In the data rows, 50 means zero.
How far apart are the two rows of each pair, measured in a hidden way? 0 means very close, and 30 very far. Two or three weighted sums of its numbers give each row a place; it is the straight-line distance between the places.
48,61,31,47,44,45,55,30,53,28,48,44,72,35,62,79,56,49,46,80,75
53,46,57,73,66,70,47,34,53,59,49,45,58,63,39,43,52,37,57,55,50 ~ 16
46,68,21,48,26,33,49,29,49,35,61,34,56,41,76,55,64,60,56,56,49
43,29,56,38,60,60,54,72,50,51,44,62,50,57,32,53,72,40,33,58,59 ~ 15
48,34,50,54,53,52,36,64,44,36,44,74,48,49,48,60,62,37,29,66,65
40,57,40,55,49,37,69,54,45,34,37,64,60,27,43,55,60,43,37,55,60 ~ 18
51,63,51,47,54,44,46,49,40,52,49,40,39,44,60,67,47,42,66,42,59
66,51,48,34,37,66,40,45,53,73,53,31,25,53,66,28,28,78,63,27,31 ~ 1
47,44,32,52,45,39,46,51,65,36,56,43,66,27,66,70,57,43,49,77,57
61,81,35,25,15,49,54,24,63,66,61,26,44,35,84,70,18,64,70,53,36 ~ 6
51,51,55,44,43,58,56,53,35,55,42,52,45,63,51,51,30,47,55,43,42
40,33,44,65,50,46,62,67,35,39,47,74,59,50,46,56,74,35,32,59,70 ~ 28
40,24,49,46,50,59,45,79,54,56,57,50,31,58,49,46,52,66,52,37,42
41,36,49,49,53,34,47,56,43,39,38,70,60,32,34,48,67,46,29,46,67 ~ 9
37,26,52,53,62,50,35,72,49,48,50,70,50,52,44,43,69,31,35,57,69
40,40,42,42,48,49,65,60,52,49,52,46,38,51,48,48,56,62,47,31,41 ~ 7
56,48,58,35,46,71,50,52,38,49,56,53,31,67,57,50,56,36,46,29,45
55,44,61,63,74,63,47,63,36,43,36,60,54,66,25,45,55,40,33,58,53 ~ 10
29,51,49,39,50,57,50,54,42,46,45,56,53,49,50,65,63,40,46,58,53
39,44,61,58,40,43,44,51,34,35,54,66,54,46,44,61,62,41,37,65,63 ~ 2
43,37,67,58,70,52,42,63,38,50,41,56,53,58,31,49,57,39,37,65,55
76,66,63,73,66,76,49,37,58,78,61,24,51,64,35,19,20,66,74,51,28 ~ 10
42,43,51,68,63,49,48,77,54,50,48,66,72,64,41,49,49,32,45,55,54
41,46,51,50,48,54,52,57,44,44,52,46,66,46,48,54,50,56,40,51,62 ~ 15
57,84,24,56,44,33,58,20,43,29,50,42,78,26,65,77,65,60,54,62,67
34,38,58,51,72,41,50,46,42,41,48,61,67,52,30,49,59,44,34,64,51 ~ 14
42,47,24,67,40,44,45,53,42,30,53,51,67,16,56,58,51,58,45,68,59
51,61,56,51,34,58,54,29,44,52,59,45,49,38,64,60,44,49,47,50,50 ~ 3
61,54,69,62,58,37,57,42,46,55,41,47,41,65,34,35,33,70,53,44,52
50,67,55,31,36,53,46,41,62,63,58,24,41,46,62,63,33,59,51,45,34 ~ 8
54,65,60,19,27,65,36,49,65,76,57,33,20,67,59,42,20,84,44,22,21
49,53,66,68,76,49,57,62,48,48,53,62,61,46,18,35,72,38,55,56,65 ~ 24
41,36,65,46,58,55,70,63,38,47,29,67,50,43,47,42,59,37,42,58,61
48,44,51,44,40,40,47,49,41,50,43,52,40,45,35,49,56,61,41,43,51 ~ 11
46,41,53,49,48,37,44,62,51,38,35,63,53,57,45,65,63,32,46,50,70
48,44,29,57,60,54,57,52,43,36,35,63,54,45,50,57,62,33,38,58,58 ~ 5
43,45,57,63,60,44,60,54,43,37,41,64,56,53,41,56,65,38,30,44,63
45,31,57,54,64,63,55,65,49,34,63,66,59,62,35,43,66,47,40,48,74 ~ 8
45,74,17,54,33,28,56,34,48,31,49,46,81,18,69,66,48,50,49,72,65
33,38,54,50,58,77,51,66,43,56,53,51,45,59,39,43,75,34,38,50,50 ~ 9
48,44,45,65,58,43,40,60,31,33,44,76,57,55,43,62,56,46,29,61,68
51,39,58,52,62,63,47,44,61,57,41,54,45,65,48,36,45,57,55,31,40 ~ 3
47,70,23,67,33,24,54,34,52,29,56,49,70,24,70,80,54,45,33,65,62
44,35,53,47,47,49,40,52,45,40,44,71,55,51,42,52,59,29,56,59,68 ~ 20
48,35,73,46,57,61,43,65,42,57,49,59,61,66,49,43,40,42,53,50,43
47,32,62,54,75,67,45,62,46,50,61,69,65,59,43,57,72,38,50,58,50 ~ 7
44,35,56,55,62,44,41,55,44,38,40,70,58,54,47,54,74,29,16,56,65
53,84,2,62,26,24,58,32,48,33,57,46,76,15,60,70,59,53,48,74,61 ~ 15
45,44,57,43,60,61,52,43,55,68,41,40,51,61,52,12,50,46,48,39,45
37,30,47,41,50,58,41,61,48,46,45,60,34,65,46,42,63,36,43,42,61 ~ 19
49,69,30,50,29,34,47,40,46,48,66,33,53,38,81,89,46,60,59,49,42
65,59,50,19,37,53,41,38,58,73,65,25,39,57,58,41,38,78,60,28,27 ~ 3
61,57,13,52,33,26,34,38,44,27,39,44,83,22,77,74,52,38,38,66,71
53,49,39,55,40,25,62,37,44,31,47,56,70,42,34,77,63,62,30,59,56 ~ 7
44,56,23,53,29,36,43,44,41,33,52,53,66,30,51,78,57,53,48,67,65
47,34,54,52,62,52,50,72,42,46,32,75,46,63,38,47,52,32,21,54,58 ~ 7
63,55,41,60,47,50,43,30,62,38,66,48,79,48,45,45,42,54,54,53,60
54,46,66,38,51,66,49,50,54,62,45,39,20,80,72,34,30,57,59,30,26 ~ 20
43,43,60,76,71,54,65,56,42,54,54,41,60,71,28,29,58,55,50,34,54
53,67,56,33,50,60,47,61,59,73,45,40,34,64,47,31,32,64,57,48,36 ~ 13
41,76,13,53,21,27,51,24,44,27,51,48,77,20,78,77,58,62,39,65,79
57,68,28,63,44,19,52,30,51,31,61,36,85,13,72,71,55,52,56,80,66 ~ 8
54,47,33,50,55,29,57,53,49,28,49,64,72,32,45,41,72,27,38,78,72
36,63,41,66,61,41,41,51,52,41,47,55,64,52,63,48,61,36,44,50,44 ~ 16
53,52,48,67,60,50,42,45,28,38,62,60,83,45,50,43,53,28,48,60,58
46,37,47,49,64,55,51,49,43,41,40,75,63,43,28,40,76,38,27,56,66 ~ 15
40,46,65,55,61,69,59,70,53,62,41,59,46,54,41,35,47,40,63,33,44
49,60,47,16,32,51,49,56,60,72,44,26,26,47,52,28,38,64,71,14,21 ~ 13
51,56,45,54,46,49,39,41,41,46,60,46,50,47,42,66,59,70,49,59,45
40,44,48,47,59,42,48,60,51,44,49,50,46,58,46,54,64,41,52,46,62 ~ 8
69,64,68,52,64,42,39,39,60,73,73,28,44,70,33,27,25,72,76,39,34
41,27,30,53,51,50,50,52,42,31,44,66,47,40,43,37,60,30,35,54,65 ~ 12
51,52,69,47,67,68,46,69,47,58,57,47,58,63,33,33,60,49,59,55,40
58,52,56,54,55,59,29,61,40,58,42,44,60,83,41,22,53,43,65,49,55 ~ 13
61,31,54,42,51,62,45,52,44,65,55,43,20,59,55,46,37,47,67,35,24
40,54,22,49,32,29,43,33,42,36,59,50,73,21,66,74,53,41,40,57,76 ~ 26
59,45,53,60,63,56,54,51,62,62,47,47,43,69,38,42,58,56,63,51,49
39,48,54,59,67,69,44,60,52,49,47,58,43,57,48,53,55,34,47,55,39 ~ 9
43,20,54,54,68,46,56,57,52,37,42,69,54,57,27,49,69,31,29,60,62
60,56,59,19,29,56,37,30,54,66,47,24,27,53,65,58,33,51,67,26,27 ~ 22
50,68,51,70,54,40,68,20,58,35,66,52,71,42,55,54,59,60,56,73,60
72,66,43,33,33,59,60,30,60,73,60,23,20,49,70,44,19,89,75,35,19 ~ 16
52,45,34,45,39,24,49,31,50,32,43,47,70,27,58,74,63,37,47,62,69
42,39,38,47,62,39,61,55,43,42,42,63,55,41,37,58,52,23,47,46,69 ~ 8
40,45,28,40,37,34,58,26,36,43,41,49,52,38,60,62,44,43,40,59,47
47,58,49,36,34,37,52,27,60,59,72,33,33,57,72,44,39,53,58,47,40 ~ 13
58,45,63,60,69,53,54,53,46,48,43,59,58,55,21,34,65,36,45,38,66
43,62,41,71,53,40,50,43,50,40,63,52,63,52,46,54,59,48,54,71,64 ~ 6
60,48,53,28,31,65,53,45,61,68,60,37,38,44,82,45,38,54,57,43,24
44,51,69,74,72,50,53,41,64,54,47,33,62,55,46,47,40,51,68,48,46 ~ 10
60,62,18,47,30,29,53,24,54,28,62,40,79,21,66,84,61,54,57,70,75
68,21,71,29,46,75,45,61,52,56,52,51,43,64,55,47,45,44,44,50,37 ~ 16
50,58,33,46,48,39,47,51,54,41,42,56,52,40,50,62,67,41,56,78,70
43,39,54,59,65,64,54,55,54,46,56,54,49,52,24,36,61,57,57,53,44 ~ 12
48,28,34,46,46,52,57,57,65,37,45,60,53,62,58,57,64,41,47,51,51
50,33,41,43,53,48,50,54,52,48,53,53,54,49,55,46,61,43,52,50,49 ~ 8
54,60,30,53,28,32,50,27,48,27,57,58,68,29,50,67,60,51,38,85,58
40,54,64,43,51,67,41,52,50,63,52,50,25,76,43,43,47,50,61,39,45 ~ 9
43,58,67,53,60,69,47,62,48,59,45,53,40,61,41,47,43,47,54,42,59
64,61,53,15,21,61,45,35,69,75,66,21,29,50,73,59,18,73,43,31,23 ~ 9
37,43,47,47,35,34,46,41,47,43,46,38,51,35,54,56,46,40,51,40,51
43,26,60,62,59,34,54,53,56,34,47,65,50,53,35,56,61,38,47,60,62 ~ 3
67,58,63,51,64,71,49,57,66,69,43,41,36,54,49,40,28,70,50,38,38
48,39,39,52,47,48,59,47,41,35,60,68,58,46,32,71,45,37,26,55,60 ~ 14
62,61,37,33,31,51,48,25,47,44,54,45,57,35,64,61,47,58,50,52,51
75,70,58,27,61,66,48,61,68,70,47,36,32,71,56,36,24,64,63,39,23 ~ 6
57,68,53,32,29,51,40,48,65,50,54,41,47,47,61,55,29,76,52,36,53
67,53,57,23,35,68,54,60,58,76,52,41,29,49,61,41,28,54,56,29,32 ~ 15
46,37,56,35,42,47,48,66,49,71,52,53,34,51,43,27,41,55,65,28,38
50,31,68,57,77,53,66,69,43,50,41,66,44,61,32,31,59,35,43,45,62 ~ 2
37,48,35,54,48,51,43,57,28,39,56,60,62,36,52,64,62,60,37,53,51
65,57,60,16,32,79,36,28,55,86,63,20,20,63,69,29,22,79,86,14,6 ~ 18
70,54,67,70,70,65,40,30,54,64,60,32,55,53,35,28,32,66,71,33,37
49,67,59,38,57,61,68,59,64,74,49,23,48,59,54,54,26,69,73,25,31 ~ 14
55,47,41,29,43,62,38,61,56,58,61,29,22,48,58,41,32,52,57,34,24
63,54,73,49,64,71,53,42,57,67,53,42,41,56,47,33,33,58,59,32,23 ~ 12
38,30,35,63,51,43,61,46,55,30,49,58,58,41,46,67,62,49,47,64,57
42,40,53,54,66,53,43,62,45,42,31,62,50,53,39,37,48,37,45,55,56 ~ 8
53,72,23,44,23,31,49,16,51,48,57,32,59,19,78,77,25,56,52,61,47
58,57,68,32,52,50,43,56,45,66,48,47,46,66,41,48,41,69,64,40,23 ~ 19
49,47,51,62,56,47,53,49,56,51,40,64,52,51,47,49,55,47,42,58,52
50,40,66,60,65,64,48,53,49,60,46,51,56,72,43,40,51,52,73,56,54 ~ 12
48,59,33,49,25,53,60,35,51,53,59,36,56,43,80,54,32,59,57,37,40
47,51,61,45,54,61,64,65,48,53,51,52,37,61,47,41,48,68,49,29,44 ~ 11
43,38,62,63,56,65,48,62,42,47,55,58,59,64,35,56,54,50,35,56,62
60,58,65,11,33,73,32,43,58,91,61,18,8,60,60,28,16,74,72,25,16 ~ 15
58,67,27,56,41,23,39,41,55,42,47,50,64,33,63,59,50,45,50,50,55
88,70,67,14,31,70,43,33,65,96,69,3,27,66,76,20,4,83,85,15,0 ~ 10
56,37,47,44,50,44,42,46,52,36,41,68,51,52,58,59,63,43,43,67,69
61,55,45,38,41,45,49,45,63,67,48,38,31,63,66,42,41,56,44,41,38 ~ 17
41,45,66,26,36,52,57,47,51,65,46,32,21,45,55,51,33,44,58,31,29
56,49,47,42,38,26,36,40,59,52,53,41,51,43,63,68,44,60,46,63,41 ~ 8
49,52,69,32,40,61,46,62,48,77,50,36,19,51,62,35,38,54,60,29,29
49,38,52,59,49,45,62,67,41,45,53,54,50,58,26,50,49,43,56,57,53 ~ 13
54,64,16,55,19,24,59,16,42,27,59,32,68,25,79,91,40,59,43,62,67
57,42,56,46,58,47,58,58,47,38,47,62,56,40,52,47,63,41,29,54,68 ~ 13
53,37,63,71,68,42,52,39,53,44,38,51,46,52,33,48,69,36,58,57,62
62,47,44,66,52,48,53,53,63,41,43,61,65,46,47,58,57,51,50,62,57 ~ 7
60,58,80,65,49,70,52,52,52,60,51,45,47,62,35,33,34,64,76,42,40
53,32,43,43,41,72,51,75,50,56,41,50,33,60,42,30,39,68,49,27,29 ~ 4
48,72,42,43,27,38,53,41,60,50,61,41,64,41,67,70,42,78,62,49,42
49,67,42,52,36,39,54,50,46,41,58,61,63,32,47,55,57,54,38,62,60 ~ 15
36,17,51,56,58,55,73,68,41,41,46,77,54,60,47,35,66,20,44,56,55
36,44,68,57,71,48,58,67,59,50,37,58,56,57,42,61,50,46,51,39,56 ~ 8
47,54,63,54,57,61,48,50,57,71,47,49,44,66,49,42,51,63,63,46,53
55,60,35,35,26,37,38,26,49,53,64,38,41,32,69,55,31,65,63,61,41 ~ 16
46,44,60,45,44,51,68,63,41,55,54,51,30,62,39,51,46,39,59,43,48
46,28,53,58,58,56,48,56,43,37,48,79,54,52,26,64,78,43,30,76,66 ~ 3
43,44,31,52,43,56,59,50,55,41,53,54,40,35,42,60,45,40,52,53,57
41,35,45,51,66,47,55,60,35,38,45,62,53,46,35,55,63,43,31,46,64 ~ 4
55,51,63,62,66,51,43,59,53,60,59,54,42,56,39,18,46,56,70,48,39
39,60,38,46,44,49,58,64,39,54,53,47,46,46,55,51,48,41,50,44,40 ~ 8
48,52,43,53,54,47,57,50,57,43,55,57,56,44,57,58,56,55,33,70,57
41,57,61,73,62,60,49,49,53,44,57,57,71,51,46,45,48,46,59,63,49 ~ 13
56,46,53,41,51,66,54,55,51,56,42,54,24,65,51,48,41,49,47,26,29
66,54,59,70,59,55,58,59,59,52,57,45,68,64,20,41,65,63,58,56,47 ~ 24
42,40,73,66,73,56,48,81,49,50,37,63,48,58,35,47,60,42,46,49,58
85,72,50,44,51,75,38,52,80,89,61,21,27,64,50,28,19,70,87,37,23 ~ 5
48,40,55,72,75,58,43,59,39,56,55,53,77,48,34,29,53,59,56,55,55
46,48,45,72,57,33,46,36,60,35,46,51,62,36,49,59,51,45,34,77,63 ~ 2
49,42,55,69,68,49,46,50,45,59,50,47,58,57,31,28,52,44,71,39,41
29,38,48,66,52,47,81,54,40,35,57,67,71,49,42,64,57,35,25,60,60 ~ 20
54,95,35,55,32,42,35,30,66,45,60,39,53,22,74,72,39,64,58,60,47
45,40,39,47,53,47,48,65,42,42,54,59,52,56,57,37,64,41,52,53,49 ~ 5
39,20,68,35,58,55,50,54,54,64,39,54,18,57,47,57,41,53,57,32,39
48,37,56,57,64,60,49,63,44,43,50,69,50,63,29,47,51,41,30,54,60 ~ 10
58,53,43,64,69,56,51,46,48,36,43,66,58,50,46,47,73,41,39,65,63
54,46,59,35,42,63,52,67,55,67,53,45,33,63,45,28,39,55,60,32,43 ~ 6
43,60,57,62,54,52,67,48,42,46,62,46,55,51,36,52,63,51,49,47,61
51,47,39,40,33,46,38,31,52,51,50,40,46,47,57,42,46,71,52,39,43 ~ 25
49,39,52,47,77,44,68,63,52,37,55,57,58,70,39,53,66,34,35,64,60
50,59,38,44,42,26,59,42,52,31,53,51,71,39,54,54,45,53,36,66,53 ~ 3
37,47,51,57,58,49,58,60,45,37,48,62,67,65,42,66,67,48,42,80,57
53,51,49,67,70,53,56,45,46,52,48,46,61,42,37,52,69,53,57,53,49 ~ 9
37,33,47,48,44,54,54,50,43,46,45,70,43,54,42,51,69,42,43,47,56
60,34,72,53,53,60,37,62,50,56,61,36,40,68,29,46,29,46,56,36,32 ~ 24
34,42,16,56,29,22,43,34,50,27,63,38,76,19,62,71,59,46,43,80,75
75,65,64,25,40,79,44,38,61,79,68,20,25,63,68,22,18,79,68,22,21 ~ 20
59,62,71,20,40,76,47,58,70,83,41,23,13,67,63,36,30,69,64,26,8
54,43,60,28,42,56,42,52,55,68,42,40,24,63,58,43,46,56,67,36,28 ~ 7
52,71,48,33,34,48,44,39,56,63,56,28,48,53,72,45,32,71,49,40,32
53,32,60,43,58,53,59,57,50,59,58,54,46,53,52,46,37,39,43,46,39 ~ 14
59,52,82,77,77,63,46,35,63,52,42,34,55,56,32,39,55,51,69,48,61
44,42,38,49,49,56,40,46,47,36,46,73,57,46,55,51,58,57,27,54,52 ~ 10
57,49,29,66,52,35,38,31,61,30,43,60,63,29,45,69,60,42,37,70,69
43,51,60,63,55,40,53,57,52,41,62,56,51,50,31,48,48,41,52,56,54 ~ 7
51,40,57,40,50,68,63,68,55,53,45,60,30,58,57,49,48,56,53,45,57
44,36,58,55,56,60,58,69,54,52,49,62,43,54,44,45,55,25,38,57,61 ~ 20
67,65,54,27,37,71,44,53,50,88,65,18,32,66,57,40,19,76,69,31,17
60,45,60,23,41,73,48,57,72,85,66,25,11,53,60,26,10,75,71,30,29 ~ 12
57,49,57,35,39,56,47,37,47,63,54,39,23,61,80,62,28,44,58,28,31
74,53,59,40,52,75,51,45,51,73,53,26,32,64,51,41,26,52,57,30,27 ~ 11
59,51,63,45,59,64,42,45,49,77,52,34,35,66,52,34,35,51,67,38,39
61,53,67,67,70,50,52,41,55,56,55,46,60,53,25,49,49,41,55,61,55 ~ 13
51,60,38,28,32,43,59,36,46,62,52,46,45,42,58,47,43,70,46,39,46
53,32,64,54,57,41,63,67,60,51,36,53,45,64,42,37,64,52,38,50,45 ~ 2
50,61,31,54,32,25,52,47,63,41,46,37,61,18,56,75,52,55,42,61,60
53,73,41,39,23,51,58,38,58,57,58,27,43,46,78,58,18,55,51,39,41 ~ 12
50,38,58,41,51,54,39,61,59,61,59,48,50,61,51,54,45,57,47,48,42
40,49,58,55,61,57,48,52,41,38,42,65,57,34,46,47,63,36,41,56,62 ~ 11
47,47,42,45,44,38,47,53,39,48,49,52,57,50,54,54,45,46,33,35,61
58,45,56,37,48,56,46,51,60,65,47,47,51,57,40,43,45,63,47,31,38 ~ 3
60,65,34,49,35,41,40,24,68,54,50,32,52,36,67,71,36,53,65,46,33
58,57,44,33,34,36,49,50,54,48,65,52,48,29,58,61,49,45,36,50,49 ~ 21
56,69,41,50,37,41,46,43,63,39,48,51,42,52,66,54,51,56,44,45,54
59,58,29,39,32,35,49,20,46,48,46,49,63,35,69,53,39,73,53,51,51 ~ 9
53,63,58,35,35,58,49,33,51,64,45,42,37,63,54,25,36,61,54,28,48
48,65,65,36,50,74,46,50,67,73,38,39,31,79,45,42,24,63,70,34,31 ~ 14
45,67,43,43,28,42,56,37,51,49,53,43,51,36,60,65,41,64,47,50,47
45,44,67,68,82,56,50,43,49,49,55,47,49,72,28,38,43,52,58,57,57 ~ 12
38,55,52,69,46,27,62,38,55,34,38,67,57,37,40,61,83,39,26,66,54
44,54,57,45,58,70,43,61,50,53,34,57,39,57,39,40,52,37,55,44,48 ~ 23
64,55,74,73,58,61,63,66,56,54,48,46,56,50,30,45,59,40,59,61,38
51,56,42,68,50,29,41,48,60,32,39,44,75,29,60,53,58,52,55,70,62 ~ 15
69,85,24,32,5,47,42,21,52,47,63,17,62,1,84,64,16,71,67,69,38
60,34,48,71,62,55,58,57,48,58,47,55,62,73,41,36,49,60,60,40,44 ~ 16
45,28,62,48,53,54,48,70,44,52,54,70,48,53,28,38,61,28,30,37,57
53,63,48,23,41,37,38,36,55,65,58,37,38,45,65,44,36,62,61,38,22 ~ 22
61,63,46,84,64,56,30,29,71,53,76,18,68,48,41,44,43,74,87,43,39
54,56,74,78,69,50,40,52,46,48,65,41,57,64,36,36,46,55,65,53,58 ~ 10
55,52,62,38,44,63,55,64,34,53,48,53,38,54,52,31,37,47,47,45,38
55,42,50,49,28,49,55,47,45,43,60,44,42,54,68,61,57,47,49,71,64 ~ 13
37,48,40,62,40,39,61,37,43,31,44,61,63,34,49,61,55,39,36,71,71
61,36,62,38,55,60,51,62,42,62,57,53,40,62,36,41,49,57,42,40,49 ~ 8
34,40,53,52,53,30,50,59,41,40,28,61,59,47,51,62,60,32,45,64,65
62,83,19,31,17,39,41,17,59,43,73,25,60,19,75,66,35,74,55,58,48 ~ 4
49,25,60,47,66,50,53,46,45,62,28,60,37,62,42,51,40,59,42,31,36
64,70,36,66,36,24,56,38,57,35,64,45,74,32,65,66,54,52,45,71,60 ~ 28
43,40,58,55,47,51,51,60,58,56,47,46,40,56,39,45,39,59,53,36,52
72,49,52,27,48,75,44,49,65,72,48,31,31,70,64,43,17,67,62,30,21 ~ 25
43,48,38,53,40,33,64,29,37,30,49,46,67,32,55,76,66,34,41,69,66
42,53,36,57,63,40,54,46,47,38,47,57,55,42,35,56,72,43,39,66,68 ~ 7
43,51,45,43,46,55,48,67,56,64,40,63,31,64,48,45,50,41,54,45,47
55,54,30,61,33,28,58,33,60,35,46,52,68,32,41,80,63,45,45,63,53 ~ 13
38,50,63,37,45,52,35,63,51,63,41,51,45,55,45,40,55,41,49,37,47
48,81,11,56,30,15,59,12,45,22,67,39,78,24,68,91,62,57,53,72,71 ~ 4
51,55,51,46,36,35,43,47,36,40,54,58,56,45,54,67,49,41,45,74,62
52,66,56,40,47,53,50,48,68,61,42,43,43,55,62,43,45,47,39,39,46 ~ 15
54,50,40,45,45,37,50,50,36,47,65,44,44,43,52,52,60,54,33,55,46
59,84,28,49,30,29,42,18,55,37,60,29,68,10,82,86,47,63,61,55,55 ~ 11
35,48,37,38,49,45,47,47,47,34,63,58,48,32,43,46,56,43,46,63,62
53,52,54,44,31,48,41,38,31,55,55,49,41,52,67,42,48,45,50,42,41 ~ 11
46,44,48,48,75,47,50,69,46,35,35,75,51,49,38,47,73,36,25,57,70
45,45,62,60,70,45,48,64,43,47,51,70,46,63,37,67,58,43,42,52,63 ~ 12
65,49,58,58,59,50,44,59,56,61,57,52,37,60,49,42,43,48,70,60,38
43,51,39,64,54,45,48,52,48,32,44,55,70,24,52,71,63,41,36,64,71 ~ 14
38,52,72,32,33,49,50,48,39,63,58,49,42,41,64,45,40,60,56,29,34
81,85,54,5,9,60,34,18,83,96,49,0,18,48,89,48,0,89,82,36,5 ~ 11
47,38,26,59,45,30,51,42,43,35,56,54,68,37,64,65,65,42,45,66,75
43,46,65,47,49,47,50,67,48,40,40,63,61,47,53,64,64,46,37,40,52 ~ 11
62,27,50,62,69,40,48,54,38,49,58,67,73,53,28,46,53,41,40,33,51
52,39,56,65,58,51,49,58,58,46,47,61,56,58,28,45,61,32,37,53,54 ~ 19
43,32,43,65,60,37,56,72,44,35,62,76,43,44,31,56,63,41,33,55,57
53,28,51,41,53,59,63,71,39,61,49,59,31,61,57,52,49,54,41,40,46 ~ 6
53,31,36,64,52,30,55,54,37,40,38,68,44,46,47,56,68,44,43,61,65
42,38,47,63,64,43,60,39,50,33,40,55,61,62,49,51,64,31,38,64,60 ~ 7
57,66,41,36,30,37,56,33,44,49,56,39,49,29,71,57,32,57,46,60,57
53,58,46,69,41,40,49,39,52,35,45,50,68,53,41,57,56,33,47,68,59 ~ 14
58,71,15,55,28,28,66,34,53,27,58,35,68,21,80,75,53,52,43,67,67
38,60,50,65,56,38,55,31,50,43,36,50,43,38,61,66,42,43,50,38,55 ~ 18
52,29,55,51,53,59,43,57,42,53,51,64,36,63,40,68,52,47,46,43,43
39,27,65,53,55,42,54,61,37,46,33,63,44,55,45,39,59,39,35,49,62 ~ 23
41,40,42,50,48,43,56,60,56,36,54,53,42,40,65,54,52,66,34,66,65
45,64,30,65,46,48,46,41,61,35,53,46,59,24,51,77,64,48,56,68,69 ~ 8
72,48,59,67,74,59,40,49,53,64,64,40,50,69,34,28,37,35,71,48,48
46,37,56,59,57,64,71,73,45,41,37,77,51,67,26,41,70,26,35,54,63 ~ 16
43,42,46,60,65,64,38,61,44,39,42,70,54,53,26,41,62,36,41,48,58
44,38,53,59,66,68,49,67,47,38,41,64,52,61,34,61,78,46,58,49,71 ~ 12
51,53,54,41,47,48,51,64,44,54,53,49,41,46,52,61,50,43,48,31,55
44,40,44,47,51,59,51,50,47,51,36,45,50,47,48,42,52,54,52,51,46 ~ 6
55,83,27,69,35,35,50,32,52,30,47,44,81,15,56,76,60,55,53,70,59
57,60,32,41,28,32,42,38,49,49,50,41,39,49,66,56,35,55,62,41,43 ~ 20
41,34,60,48,56,51,53,62,49,54,46,53,37,68,48,43,63,40,46,50,41
48,40,58,64,69,51,37,61,46,49,54,54,54,68,33,41,61,36,65,57,52 ~ 10
53,25,55,53,54,52,52,65,50,56,43,61,43,50,28,41,49,48,49,52,61
41,20,65,50,65,54,47,63,52,35,43,74,49,64,43,24,51,42,46,62,71 ~ 19
68,61,59,92,89,48,55,39,74,68,60,23,68,59,36,33,27,57,97,46,31
42,66,17,43,39,34,54,34,58,49,50,39,54,36,76,65,42,51,60,51,45 ~ 20
62,45,68,24,37,69,45,45,59,88,54,26,10,81,69,36,19,84,66,16,16
52,58,41,33,38,66,39,49,61,64,43,39,45,53,64,36,34,68,56,38,34 ~ 8
54,49,55,38,55,52,67,43,57,47,50,50,50,51,50,57,42,54,62,50,44
48,57,34,68,51,31,67,43,36,28,64,45,72,38,60,73,61,44,48,71,61 ~ 15
40,39,54,62,54,42,47,67,40,35,34,74,55,50,44,48,56,40,41,56,64
46,63,75,63,67,64,54,61,60,60,49,39,51,63,43,34,48,47,56,49,46 ~ 18
42,35,56,69,73,50,53,60,52,50,48,60,56,56,35,40,61,43,38,48,63
67,49,58,18,56,60,56,61,67,68,48,45,40,63,51,42,34,62,60,25,23 ~ 26
73,63,69,47,56,62,54,46,61,83,51,24,35,73,48,34,31,64,88,37,27
55,76,30,67,32,25,37,37,53,44,59,32,77,21,58,69,46,60,70,65,40 ~ 6
47,40,69,31,40,59,55,58,62,70,40,50,26,55,55,34,40,58,53,43,32
43,23,62,52,60,54,53,75,37,50,37,62,46,59,38,47,71,34,32,56,62 ~ 4
60,82,57,38,53,63,47,40,65,74,54,34,37,61,59,33,26,64,77,30,20
53,60,47,36,34,50,46,55,40,55,48,58,46,60,46,67,29,48,49,44,55 ~ 6
